Rotation paths and how fast each direction turns (deg/step):
Each turn is a multiple of 5 degrees from 10 to 175, or 0.
Each row of a path follows its step; steps can be skipped.
Path 1:
step 0: [  0  -6  33 -39  30 -14  16  48  -8  -6  22 -17 -16  -6 -10 -15 -29  46
 -22  23  -1 -18 -20  23 -12 -11  38  28  24 -22 -24]
step 1: [ -1  23 -18 -16 -25  18  34  25 -35  -1 -27   7  12   4  -3  25   9  24
 -14   9  33 -24  -6  28  52 -17 -49  -1  42 -19   2]
step 2: [-42  11 -27   3  15  36  22 -38  11  11  15 -27  -6 -26  36  13 -32  -3
  18  37  -4  29 -28  10  12 -10  -4  18  42  29 -14]
step 3: [ 27  -1  36 -40  -7 -41  22  13 -34  -1   3   3 -33 -28   9  15   5   1
  -1  26 -14  15 -38   7  25 -16  42   5   0  16 -49]
step 4: [-23  14   3 -30 -18  27   4  55  -9   3  -4  17  38  17 -48  10   7  34
  -2  19  28  26  20  11  20 -32   6  23  31  27 -13]
step 5: [-19   4 -17  16  28  44  -9   5 -30   3   3 -10   8 -21  25 -35 -10   3
  19  46  -4  -6 -37  24  -3 -49 -32  -9  22 -28 -36]
step 6: [ -8  53  13 -10 -14 -32  43  21  18 -24  -1  -4 -25 -30  22  20  -5  23
   5  38  17  29 -41  33   5  10   8 -29  -6   1  -3]
step 7: [ 15  -4   2 -34   0  -6   3   8  14 -26   6   4  31 -15 -33   6  -3   9
  -1  54   1 -13 -14   0  37   8  25  59  64   4   4]
step 8: [-34  -4  -6  -7  17  19  20  18 -47  23  16   9 -23   3  24  -5 -28  48
 -24 -15  12 -22 -16  25  14 -47  11  14  38 -22 -22]
step 9: [  0  31   6 -21 -19  23  54   8 -15   2 -20 -24  -4 -25  17  29   1 -21
  -4  26   9  27  -7  10  29  -5 -52 -37  32  24 -30]
[  0 -10  -1  -7  -4   5   8 -12 -12  15  -2  -6  -8   3   5  15  -2  -7
  -4 -13  -4   5   6  -6  10  -2   1   7   4  17  -8] => 55
[ -5   3   2  10   0  16  18   5  -8  14 -12  -8  -2   7 -12  -8   5   0
   2   4   6 -18   6   0  -8   0   4  -6   0  -2  -1] => 95
[ -8   6   0   0  -5   8  -1   8   8   6  -3   5  13  -1   0   8   1 -22
  -8   9 -10  -2   1   0  -3  -7  -3  15   2   6  20] => 135
[ 15   1   0  -4  15  -2  -4   2   8   0  -6  -5  -4   0 -14  -8  -4  -2
  -7  -9  11   0  -2   3  10 -22   8  -3   2   8  12] => 100
[ -2   0   0   6  -8   6   2  -5  16   5  11  17  -3   2  15  -4  -3  -8
   7  -4  15 -10  -1  -4  -1 -14  -4  -5   7   1 -11] => 110
[-10   2 -24  11   1   8  -8  -9  -6   0   1   7   3  -1   5 -11  13   7
   1  -2  -7   4   4   1  13  -4  14   2   7  -3   6] => 120
[ -9 -11   1  -2  -7   2  -4   4   1  -2  -6  -6 -13  -3   5  -1   1  -3
  -6  -8  -9  -9 -19   4   1 -12   7   9 -16 -15  -6] => 140
[ 21  -5   3   1  -4  -3  -4  -5 -15  -6  -7   2   4  -6  -1  -6  11 -17
   2   8  -5  -9  -6 -10  10  -2 -10  -4  10  -8  -4] => 175
